The rows of T fall into several groups, which share some directions, and each row is roughly a mix of its group's hidden directions.
T, 121 rows:
[[ -2  19   9 -24  12  12 -19 -18 -13   2   7   1]
 [ -4 -27  -2  12  -6 -13   9  25  12  -2  10 -14]
 [ 14  23  24   5  -2 -20 -12  -6   1   4 -18  -2]
 [  8  21  32  -3  -1   3   3 -18 -10   4 -12  11]
 [  5  26  22  19  -7 -16   4   0 -14  12  -7   6]
 [-11   6  22  24 -13 -18   5   3 -17  12  -4   6]
 [ -1  -8  -9 -20  15  -5   1 -27  12   0  15 -19]
 [ -7  19  14   8  -3 -12  -7  -2 -12  28 -14  15]
 [ 22  22  -8  12   2 -24  -6   5   1 -17   6  -9]
 [-10 -31 -24  -1  -4  10   4  18   5  -9   6  -5]
 [ -9 -32 -28   3   0   2   2  12   4  -6  10   1]
 [ 17  18 -11 -17  10  -1 -20  -7  15 -20  -8  -2]
 [  1  26  18 -17  -2  15  -6 -16 -12  -2 -17   5]
 [ -8   9 -12  21  -2   4  27  14   0   3  23  -2]
 [  5  27  32  -7  -5   4   7   4  -7  -5 -12 -10]
 [ -3  -7   7  -2  -5  40   4  10  -3   0 -12  14]
 [  3  30  14  -6   3   7  -4 -24 -13   4 -11  13]
 [-23   6  -1 -14   9  12  21 -20 -12  -2   7 -15]
 [  3  13  15   2   1   9  -7   7 -11  24  -2  31]
 [-14 -31 -25   9   1  10   0   9  -7  -4   0 -11]
 [ 14  34  16 -15   2 -14  -9  -5  -3   3   5   5]
 [ 16  32   6   4   1 -15 -17  -8 -12   5   7  10]
 [-16  -6  14   8 -11   2  30  -3   8  -9 -21  -5]
 [ 13  14  28  -1  -6  12  -8  -8  -2  10 -16  21]
 [ 17  23   9 -22  11  15 -15 -13  -5   4  -4   0]
 [ -3  22  25  11 -12 -12  14  12  -9  -4  -9 -14]
 [  6  18  12  11   2 -12 -14  -2  -5  21  -7  27]
 [-10   0   6  11  -5  11  16   3 -23  29   1  15]
 [-17  13  11 -10   1 -14  -1 -10 -21  24  10 -14]
 [ 14 -10 -24  -7   7   7  -7  21  -3 -10  17 -17]
 [  2  26  11  -6   1  -5 -18 -15 -17  18  -1  14]
 [  2 -17 -12  18   0 -22   4  13  20   0 -19  -6]
 [ 10  -9   5   5   0   5   5  24  32 -16  -1  -9]
 [ 14  18  23  -8  -1   7 -10   2  22 -10 -19  -2]
 [ -8 -32 -23   1  -4   7   0  18  10  -7   5  -3]
 [ 12   9 -18  25   2 -20  -6  14  20  -1   0  -2]
 [ -5  20  17 -10  10  14 -13 -10 -13  16  -9  19]
 [ -7 -28 -18   6  -4  -2  14  18   7 -14   3 -15]
 [ 11  15  -2 -30  10  24 -12 -12  -3  -1  -1  -6]
 [ -9 -17  -8  13   1  18  -5  11 -13  23  -9  18]
 [-12 -23 -31  -6  -2  17   5   9  -2  -9   7  -2]
 [ -7  24  11   1   3 -25   1 -11 -14  22  -6  -6]
 [-24 -14   3 -14   6  20  18  -9   3  -7   1 -17]
 [  0 -17   8  14  -8  23  26  14 -12   3   2   4]
 [ 17  13  16 -25  11  23  -4 -13   3   3   4  -4]
 [ 17  12   4 -14   1  25  -4  12  11  -2 -23  11]
 [  2  -3   9 -17  -4  33  -5  12   9 -18 -12  -1]
 [ -1 -17 -11   5 -14 -19  16  -3  16 -13   2 -24]
 [  4 -20 -10  -9   3  13   2   3  21 -29   4 -10]
 [-12 -29 -16   6  -7   9  20  14  -5  -6  11  -2]
 [-11 -17 -21   5   0  11  23  10   0   0  24  -6]
 [ 15  21  -9  22  -2   3  -9  22  12   3  -4  15]
 [-12 -27  -3 -14  -1  24  17  10   8  -5   5  -9]
 [-12 -35 -10  -4   0  17   8  18   5   5   4   2]
 [ -5  10 -16 -21   7  15   7 -22 -20   2  12 -10]
 [-11  18  14   9   0 -29   3  -8 -11  21  -7  -3]
 [-14 -23 -31  -4   1   9   7   3 -11   0  16  -3]
 [-11 -14 -16   6 -11  22  13  22 -13  -7   1  11]
 [ -7  17  -3  -6   9 -16 -32 -15   5  11 -11   5]
 [ 16   0 -21 -13  11   8 -12  20  -6  -9  18 -14]
 [-35  -8   5  -4   1  -7   5 -11  -8  24   8  -3]
 [  5 -12  -1 -16   8  20   3  12  26 -19   6 -10]
 [ -3 -11 -20 -18  10  10  14  -1  -8 -11  18 -22]
 [-14 -23  -9   7  -7  32  10  -7 -10   2   1  -4]
 [ 10  15  15   6  -9  -8 -14  15   1  18 -19  18]
 [ -4 -21  -1   1 -13   6  30  15  14 -11   2 -11]
 [ 19  -9 -11   8   6   1   0  35   9   0  11  11]
 [-25 -12  11  -5  -4   6  11   8  11  25 -13  12]
 [ -1 -10   4  16 -11   5   3  37  16  -7  -4   4]
 [ 16  33  19  -2   0 -16  -1  -7   8   0 -10   4]
 [ 29  19   2   2  -5 -10 -22  13   3   1 -11  12]
 [ 16  21  -2  -1   3 -34   6  -5   7 -11   2 -10]
 [-12 -24 -33  -6   1   6   1   4  -9  -1  14  -6]
 [  9   9   7   7  -3   4 -27   8   1  16 -22  21]
 [  0 -24 -15   9  -7  -9  17  25  10  -9   2 -10]
 [-15 -23 -22   1  -1  10  16  13  -3  -4  19  -7]
 [ 15 -19   2  11  -6  14  15  17  17 -20 -11   3]
 [ -9 -33 -22   0  -1   7   1  19   4  -2  12  -1]
 [ -1  27  19  -9   7  10 -11 -20 -10   8  -9  10]
 [ -8  -7  -3  18  -4 -34  -2  -8 -10   5  20  -6]
 [ -8 -15  -3  -2  -3  39   5   6 -13   8   5  10]
 [ 28  13   1 -11  13   2 -15  10  14  -1  20   7]
 [-17  -4  -3  10  -1  12 -12 -19 -19  20 -18   8]
 [ 14 -16 -18   8   5  -4   6  27  16 -13   6 -10]
 [ -2   7   4 -21  -6  23   6 -10 -16 -10  24 -10]
 [ 19  -8 -15  17  -1   5   2  32   0   2  13   9]
 [ -6 -27 -29   7  -1  -4  -5  19  10  -6   6  -3]
 [  9  -1  -2 -19   6  18  -5   4  23 -24 -15  -8]
 [ 13  30  16  -6   5  -7 -15 -18   5   4 -13   1]
 [ 24  11 -14  -8   8   8  -7  -7   0 -30   6 -11]
 [-15 -22 -33  -9   0  10   2   5  -9  -2  12  -7]
 [-19 -24   9  23  -9  -7  14   3 -11  13   7  -1]
 [-16 -18  13  -4  -9  20  -7  17  10  15 -13  13]
 [ -8 -31 -20   8   3   1   8  18   9 -12   0 -12]
 [ 13   7  -3  31   2 -28   9   6  10  -3  -1   1]
 [-19 -15  19   6 -11  -2  -7  15   5  24 -13  10]
 [-14 -25 -11  11 -14 -12  15  12   3  10 -18  -7]
 [ -8 -22 -18  11   2 -11   9  14  19  -3  18 -12]
 [-11  18  10  10  -4  -3  -5 -25 -16  10 -23   4]
 [-15 -23 -10   8   4  -4  23 -10  10 -17  12 -10]
 [ 19  -1   5  12 -10 -13 -24  19   9   7 -10  17]
 [ -3 -28 -13  18 -13  -7  18  16  11   1  -1  -2]
 [-11 -19 -21   6  -1  12  19  12  -1   3  24  -2]
 [  4 -21 -13  -1   1  11  17  22  13 -16   5 -17]
 [ -3  -4 -19 -12  15  -6  -7  15  -4 -23   3 -24]
 [  2 -20  -9  -6  -2  37   2   8  -6  -7  12   4]
 [  0 -12  -2 -12   1  42 -11   7  -5  -4  -2   1]
 [ 10   9  -4  -2   5 -39   4  -5   8  -5   8 -17]
 [  5   0  -1  -3  15 -26  -2 -29   9   8  13 -14]
 [ 16  21  15  17  -5   3   3   6 -14   9 -22  12]
 [  4  12  10 -25  12   8  -5 -24  19  -9  -4 -10]
 [ 15  26   6  10   5 -20 -19  -7   0  10  -5  14]
 [  6   4   3  27 -11 -18  14   2  10   4 -26   0]
 [  0  13   5  16  -4 -14  12   1 -16  30  -3  16]
 [ -7 -24  -4  -9  -1  25  16  25   0   2   4   1]
 [ 12   1   1 -16   6   8 -14   2  22 -25 -17 -13]
 [  6  16  20  13   1 -15 -12 -11   3  10 -12  24]
 [  3  15   9  10  -3   0  -9   4 -12  29 -17  21]
 [  8  10  -9 -19  12   3 -22  -8  21 -18 -13  -4]
 [ 11  27  25   5   4 -14  -9 -13  -3  11  -8   9]
 [  7  21  -1  13   0 -31 -18 -16  -2   2  -5   2]]
Here is one row of each group, with its name. Which group are the others in?
[-15 -20 -35  -3   0   8   6   4  -9  -3  13  -4] -> (120)
[ -2  18  12  -4   1 -13 -21 -22  -8  19   1  17] -> (22)
[-3 -7  3 -1 -3 40  0  9 -9  9 -8 15] -> (60)

[-22 -26   2  20  -3  -3  -5  -6 -16  10  13  -7] -> (60)
[  3 -21   5  17  -7  21  24  13   3  -9  -9   6] -> (60)
[  8 -16 -24   2  -5  -6   3   9   4 -17  23 -20] -> (22)
[-15  -3  -1 -15   6   8 -23 -27 -12  11   9   4] -> (22)
[  6  -5  -6  -8  19 -23  -4 -21  10   3  16 -18] -> (120)
[ 11  10 -24  17   7 -16   0  13  19  -6   9 -13] -> (120)
[  8  -6 -17 -24   5  21  -9   5 -22   4  10 -11] -> (120)
[-12 -14 -12  11  -5  11  28  17 -10  -6  17  -1] -> (120)
[18 28 21 -3 15 -4 -7  1 14 -4 -3 15] -> (22)
[ -2 -25 -22   1   6   3  -7  22  -3  -6  22   1] -> (22)
[ -5   2  -7 -22  13   1   7 -26  11  -9   9 -22] -> (120)
